In the rows, zero is written as 128.
Rotation paths and how fast each direction turns (deg/step)
Each turn is a multiple of 5 degrees from 10 to 175, or 0.
Each row of a path follows its step; steps can be skipped.

step 0: [136 126 125 115 127 116 130 120 130 137 128 121 133 132 120 128 122 134
 129 119 135 129 131 134 137 139 133 138 133 130 122 138 130 128 129 131
 139 128 135 116 124 140 123 128 142 119 123 127 135 116 124 126 122 137]
step 1: [130 137 134 141 127 120 124 129 131 130 137 124 131 133 137 133 130 122
 121 131 130 139 141 131 127 127 121 127 124 126 135 135 117 145 139 130
 139 126 123 146 130 124 128 123 121 133 130 141 120 121 134 133 129 127]
step 2: [119 119 127 133 131 128 123 118 123 125 136 138 125 131 129 126 119 136
 134 139 129 116 139 125 123 118 124 121 124 127 133 122 120 114 120 129
 115 122 123 129 118 127 128 120 131 124 124 121 122 132 132 117 113 123]
step 3: [124 128 126 122 129 127 123 137 128 131 109 128 129 125 124 127 123 128
 131 130 119 119 128 134 134 140 132 132 132 121 130 125 144 145 121 130
 114 122 115 125 117 128 128 131 127 133 135 129 135 128 122 130 141 124]
step 4: [143 127 124 126 125 125 130 132 122 117 124 125 125 130 131 131 138 122
 118 119 120 129 125 128 137 124 130 130 119 124 119 142 128 121 129 126
 124 137 128 123 135 139 137 126 118 130 127 123 116 133 133 142 120 141]
step 5: [132 116 133 126 123 128 125 126 135 141 134 122 125 135 122 133 127 127
 130 131 135 128 122 126 116 116 127 129 136 139 143 131 132 123 140 130
 134 133 135 126 133 111 130 126 126 133 142 119 136 132 136 122 130 135]
step 6: [115 136 124 121 134 129 127 131 134 131 143 122 130 122 141 126 131 134
 130 131 131 120 133 119 134 128 123 133 129 124 120 116 123 124 123 134
 131 138 116 134 137 124 123 137 137 131 124 127 134 129 108 132 130 127]
step 7: [136 130 130 120 125 137 124 132 122 122 119 138 133 135 131 111 125 124
 134 119 132 131 132 139 114 141 123 115 133 123 121 131 109 127 123 124
 127 127 133 123 124 131 121 131 128 126 125 129 130 119 132 129 135 131]
step 8: [125 129 128 135 138 136 127 134 120 125 124 134 119 121 124 135 130 128
 126 134 127 133 123 133 124 123 123 136 117 136 130 128 128 143 145 118
 130 134 135 121 120 129 141 125 122 124 125 143 131 142 124 122 120 122]
step 9: [124 123 126 127 124 130 137 107 129 132 123 133 141 118 122 134 135 124
 132 137 124 127 127 111 129 125 133 125 137 131 117 124 140 130 120 122
 132 125 131 133 129 128 121 132 130 128 131 121 112 133 129 122 124 138]
[128 131 127 125 130 130 127 129 130 125 129 132 129 127 129 128 125 131
 129 130 127 130 133 127 128 130 124 129 129 130 129 129 126 129 130 128
 129 126 127 127 128 128 126 124 127 128 128 127 128 127 128 128 128 127]
65
[129 127 126 128 126 130 130 130 128 128 130 125 128 129 129 127 127 130
 128 131 129 127 129 125 129 126 127 131 128 126 123 128 127 125 126 127
 128 130 127 126 128 132 128 128 127 129 127 131 126 129 129 129 124 126]
160

step 0: [123 139 118 126 136 130 134 127 129 127 121 113 135 129 128 131 129 125
 139 130 128 123 126 125 134 123 125 121 115 126 145 124 118 138 126 131
 135 123 124 143 122 121 122 129 135 141 119 125 131 137 133 123 133 125]
step 1: [127 125 118 138 129 119 121 133 127 141 122 127 124 133 126 132 142 127
 136 137 122 133 115 130 129 139 125 118 131 145 142 135 126 126 121 121
 130 126 128 124 126 132 126 134 133 143 130 120 129 136 127 132 128 119]
step 2: [136 136 116 127 129 121 129 141 128 134 131 119 131 131 117 127 138 124
 121 130 124 121 135 123 125 133 127 132 131 130 136 136 124 103 128 138
 126 128 124 123 135 129 125 128 136 132 140 126 126 137 140 123 124 133]
step 3: [143 139 123 125 144 131 127 137 130 124 113 116 133 129 121 128 132 120
 129 121 123 116 137 124 128 127 120 121 127 123 136 128 132 133 133 126
 122 122 137 127 132 127 122 119 135 131 128 133 128 132 117 119 123 116]
step 4: [123 122 123 127 133 130 130 133 121 127 127 132 123 128 110 143 139 127
 125 127 125 120 126 129 138 127 126 118 122 133 142 120 117 136 138 125
 126 130 124 140 131 130 124 123 128 142 129 119 134 127 130 128 134 112]
step 5: [110 125 108 132 125 125 123 127 123 137 125 128 138 135 118 129 132 119
 130 129 119 117 125 134 123 129 133 129 135 140 148 131 125 126 132 126
 124 126 124 129 130 119 128 137 135 128 125 131 121 138 133 126 127 130]
step 6: [132 130 125 121 125 121 132 141 135 145 121 119 134 131 127 130 139 108
 127 124 118 121 122 113 116 130 120 128 125 127 127 131 136 125 130 133
 129 123 129 130 121 127 134 134 133 134 131 119 127 136 128 117 129 124]
step 7: [142 139 118 134 140 129 127 143 131 122 134 124 126 126 120 134 133 120
 127 126 124 124 122 134 131 127 130 125 125 124 133 129 121 128 128 144
 119 129 136 132 123 141 131 122 134 137 116 126 126 143 129 127 135 117]
step 8: [119 133 112 130 120 136 126 133 130 123 124 116 137 128 122 143 132 133
 128 129 128 116 131 137 139 140 123 120 123 131 142 129 125 128 122 129
 123 125 142 129 136 127 124 135 131 139 129 125 138 124 129 126 128 123]
step 9: [125 135 117 125 131 120 126 130 125 136 119 125 138 125 126 128 136 127
 137 127 127 118 124 120 131 130 128 130 125 133 140 133 124 125 124 125
 129 123 114 140 118 118 106 128 139 140 131 117 127 129 127 124 127 131]
[129 125 129 127 126 127 125 130 129 130 124 132 129 127 129 129 129 130
 127 125 126 126 127 127 130 128 126 127 126 127 127 128 129 127 126 128
 130 129 128 128 125 130 127 128 124 128 131 126 129 129 126 130 125 126]
145
[131 126 127 128 127 129 130 130 130 127 129 127 129 131 130 130 129 128
 126 129 127 128 129 127 125 127 131 127 131 127 123 129 126 129 127 127
 129 125 128 126 128 131 127 130 131 129 131 130 127 133 129 129 128 127]
80
[127 128 128 126 124 128 126 131 128 129 125 125 130 127 129 126 126 130
 127 129 128 128 130 127 128 125 129 131 126 125 128 128 128 126 129 127
 126 128 130 126 128 123 126 130 131 127 129 126 124 127 130 126 126 128]
115

step 0: [137 122 139 112 130 121 126 134 121 131 132 125 126 127 121 124 120 130
 127 140 137 128 138 130 127 133 126 131 123 125 126 122 127 122 138 133
 137 118 133 128 128 124 133 128 122 135 125 129 133 107 139 138 129 131]
step 1: [127 118 126 126 115 123 125 136 125 126 126 125 137 131 119 125 118 129
 121 138 125 129 132 126 127 134 135 134 132 128 134 125 130 115 122 126
 130 121 134 124 124 134 126 124 112 130 119 116 131 112 134 119 137 136]
step 2: [126 121 123 111 114 127 132 125 131 122 127 121 124 129 130 123 129 128
 129 125 125 128 134 129 129 132 136 139 131 115 130 139 126 115 135 123
 134 132 120 130 136 142 131 128 120 129 127 128 131 115 144 127 131 134]
step 3: [135 129 129 122 124 127 119 135 133 130 134 116 126 126 125 124 122 137
 126 135 144 131 135 129 124 137 131 142 137 135 129 122 122 118 142 138
 132 131 123 135 131 135 132 122 132 128 127 124 131 117 140 130 128 132]
step 4: [126 119 125 124 124 117 136 137 135 123 135 122 137 123 128 119 124 136
 124 125 132 119 124 125 116 128 138 142 128 127 132 119 122 119 133 134
 139 120 131 118 124 130 126 132 125 130 118 118 127 115 131 129 133 132]
step 5: [125 126 125 115 118 131 134 130 128 122 132 116 126 118 135 111 119 133
 116 129 121 130 129 128 131 131 130 142 139 126 128 134 124 119 122 123
 130 135 129 119 129 133 133 129 126 128 120 127 128 114 134 126 121 120]
step 6: [129 124 123 113 133 120 128 131 127 135 128 120 125 129 126 113 127 137
 127 139 138 129 137 141 130 135 124 136 135 117 119 121 115 120 130 130
 131 124 126 124 136 141 134 127 133 127 128 122 129 121 130 128 128 125]
step 7: [129 133 131 117 127 121 134 136 126 126 129 118 137 122 128 130 121 134
 131 131 138 136 129 136 122 134 121 136 129 131 122 120 121 118 116 132
 136 122 130 121 127 130 113 134 121 127 121 121 122 115 139 130 135 132]
step 8: [124 126 127 110 129 127 137 127 127 124 136 116 132 124 135 126 120 127
 126 138 120 122 136 125 130 147 130 137 137 120 134 131 131 116 122 120
 137 126 128 124 123 127 126 129 122 136 132 121 128 118 126 130 134 130]
step 9: [119 121 130 105 127 126 122 131 130 123 130 129 126 133 122 124 113 133
 127 133 128 133 140 137 138 136 139 135 135 130 121 125 129 121 132 128
 128 121 127 127 141 132 127 121 126 129 129 120 129 119 134 138 129 123]
[129 131 128 129 126 122 129 133 128 126 128 131 131 130 127 130 127 128
 127 127 129 129 127 131 127 127 130 126 126 128 127 127 129 129 126 130
 128 129 126 126 127 127 129 126 128 127 126 125 127 127 126 125 130 128]
120

step 0: [130 119 129 127 131 122 130 133 127 124 129 111 134 132 133 127 132 118
 125 120 141 120 131 120 126 116 133 122 129 125 125 141 134 132 133 134
 145 119 129 118 127 130 140 130 129 114 130 138 122 125 133 131 111 126]
step 1: [133 131 132 141 127 129 114 129 130 120 125 142 127 128 133 126 128 122
 138 118 135 130 127 136 135 126 118 121 130 118 124 120 124 126 114 134
 121 136 131 132 145 123 120 131 111 122 118 121 131 133 126 121 124 128]
step 2: [146 123 121 129 128 115 136 131 130 132 131 118 128 131 117 134 129 123
 140 136 139 122 127 116 127 131 139 141 127 121 123 132 130 134 125 135
 137 126 134 119 116 123 131 129 135 121 115 136 126 134 123 125 124 127]
step 3: [126 121 135 134 127 129 118 134 130 120 132 138 117 130 127 136 129 128
 132 125 125 127 124 131 133 117 130 121 140 116 122 127 133 130 127 115
 124 143 116 130 134 133 114 123 123 114 134 121 117 126 132 128 112 130]
step 4: [141 131 120 120 133 123 125 127 126 138 126 130 128 123 128 131 132 136
 137 133 145 128 122 125 121 137 124 143 131 129 135 131 121 119 130 123
 136 120 142 114 135 115 128 130 126 123 128 126 122 139 124 129 121 115]
step 5: [140 122 137 134 127 120 134 129 120 127 123 131 120 126 127 128 124 121
 116 126 126 123 137 130 123 108 121 118 134 114 117 131 129 132 129 131
 131 121 112 136 125 130 125 128 133 123 129 123 127 128 131 128 109 118]
step 6: [127 124 138 130 126 132 120 130 125 124 123 137 135 136 139 127 140 121
 133 118 148 125 131 126 124 143 131 133 132 129 123 136 118 128 120 124
 134 132 141 118 130 116 128 142 118 122 133 132 122 133 127 124 128 128]
step 7: [146 121 129 130 118 122 130 125 129 133 132 121 125 128 121 133 114 126
 123 131 131 128 126 135 132 115 125 140 133 117 122 129 133 128 127 134
 123 119 119 132 133 124 119 137 122 114 111 130 140 122 121 120 124 129]
step 8: [131 119 137 133 136 121 118 128 122 123 135 129 125 144 131 128 142 130
 139 121 117 118 129 119 131 135 136 137 136 126 116 120 121 128 121 123
 138 134 134 125 121 119 122 126 129 127 136 129 116 127 131 127 118 129]
step 9: [130 121 123 126 119 134 122 121 127 130 134 130 135 123 128 131 118 135
 124 132 142 134 115 127 130 110 123 134 123 127 132 130 133 126 130 119
 130 119 129 120 137 133 128 131 121 114 126 133 122 132 118 118 107 127]
[125 130 132 130 127 127 129 127 129 125 129 126 129 130 127 128 127 128
 129 128 128 130 133 127 124 127 131 127 126 128 125 127 127 130 129 126
 129 130 129 125 127 131 130 127 129 126 132 127 127 127 130 126 126 129]
130

step 0: [126 141 122 131 131 123 125 132 137 133 132 132 124 130 137 118 127 118
 135 127 119 132 126 134 123 119 131 139 115 130 132 127 120 120 125 133
 124 121 119 119 122 139 124 115 136 118 130 127 122 130 121 130 129 129]
step 1: [129 135 128 123 134 119 133 132 126 134 127 133 129 125 123 119 124 139
 129 112 122 131 138 120 121 123 124 128 114 120 128 132 128 129 125 132
 141 112 125 130 137 143 127 122 130 131 124 130 134 124 126 128 124 121]
step 2: [127 131 117 137 132 121 135 143 130 128 129 136 123 122 126 125 124 130
 126 123 117 127 123 129 121 116 138 134 132 131 128 128 142 130 137 132
 133 126 124 125 129 141 129 129 132 113 130 119 132 142 133 131 127 129]
step 3: [121 132 127 119 124 136 124 124 138 130 119 123 136 125 130 118 130 126
 118 121 118 133 144 130 123 116 132 135 127 132 133 127 131 128 139 133
 129 120 126 125 139 138 127 115 133 125 137 125 129 127 129 138 130 130]
step 4: [118 134 124 120 134 113 136 125 141 130 125 129 127 120 115 122 127 128
 131 128 131 129 130 135 121 131 134 134 115 125 128 131 124 137 130 129
 132 120 127 129 136 126 133 124 133 121 123 113 135 141 124 133 133 131]
step 5: [127 140 115 124 132 126 120 131 126 132 122 115 130 124 134 123 120 133
 129 131 124 127 123 129 125 115 116 137 131 112 125 125 132 133 136 119
 137 120 121 125 139 127 125 122 135 117 129 125 130 133 131 132 128 128]
step 6: [120 138 125 132 128 125 129 127 136 126 126 132 130 125 127 113 122 124
 131 133 121 132 127 143 126 121 130 133 119 125 124 132 117 124 129 131
 134 126 114 133 123 141 112 119 124 126 130 121 120 132 130 138 127 124]
step 7: [127 126 121 125 129 118 142 128 125 130 128 125 130 127 126 117 125 130
 133 118 130 129 128 124 119 117 126 135 108 123 131 130 131 133 129 129
 146 120 132 125 133 132 130 120 129 120 135 126 121 117 127 127 121 124]
step 8: [135 131 124 128 139 131 132 131 131 130 134 135 128 125 134 113 127 140
 126 118 130 124 122 140 123 120 132 138 128 130 126 126 131 126 140 128
 136 119 123 122 127 143 130 132 129 120 129 127 131 147 126 131 124 131]
step 9: [119 129 124 121 132 128 137 127 128 118 112 126 134 124 130 125 132 131
 125 120 116 133 141 133 118 123 129 132 132 136 130 133 130 126 145 123
 144 126 122 129 134 133 126 120 123 131 130 120 130 127 132 137 124 123]
[130 127 128 130 129 127 125 128 125 130 128 129 126 128 126 128 131 129
 129 124 128 128 123 127 127 127 128 130 125 128 130 128 128 126 128 127
 129 128 128 128 124 130 125 128 130 131 128 130 126 126 129 130 125 127]
55
[131 124 129 131 128 127 131 130 129 128 130 129 129 129 129 124 129 129
 125 128 128 127 128 128 127 127 128 125 129 130 129 128 131 127 127 128
 127 124 129 128 128 132 127 128 126 127 130 127 128 127 128 125 126 124]
60
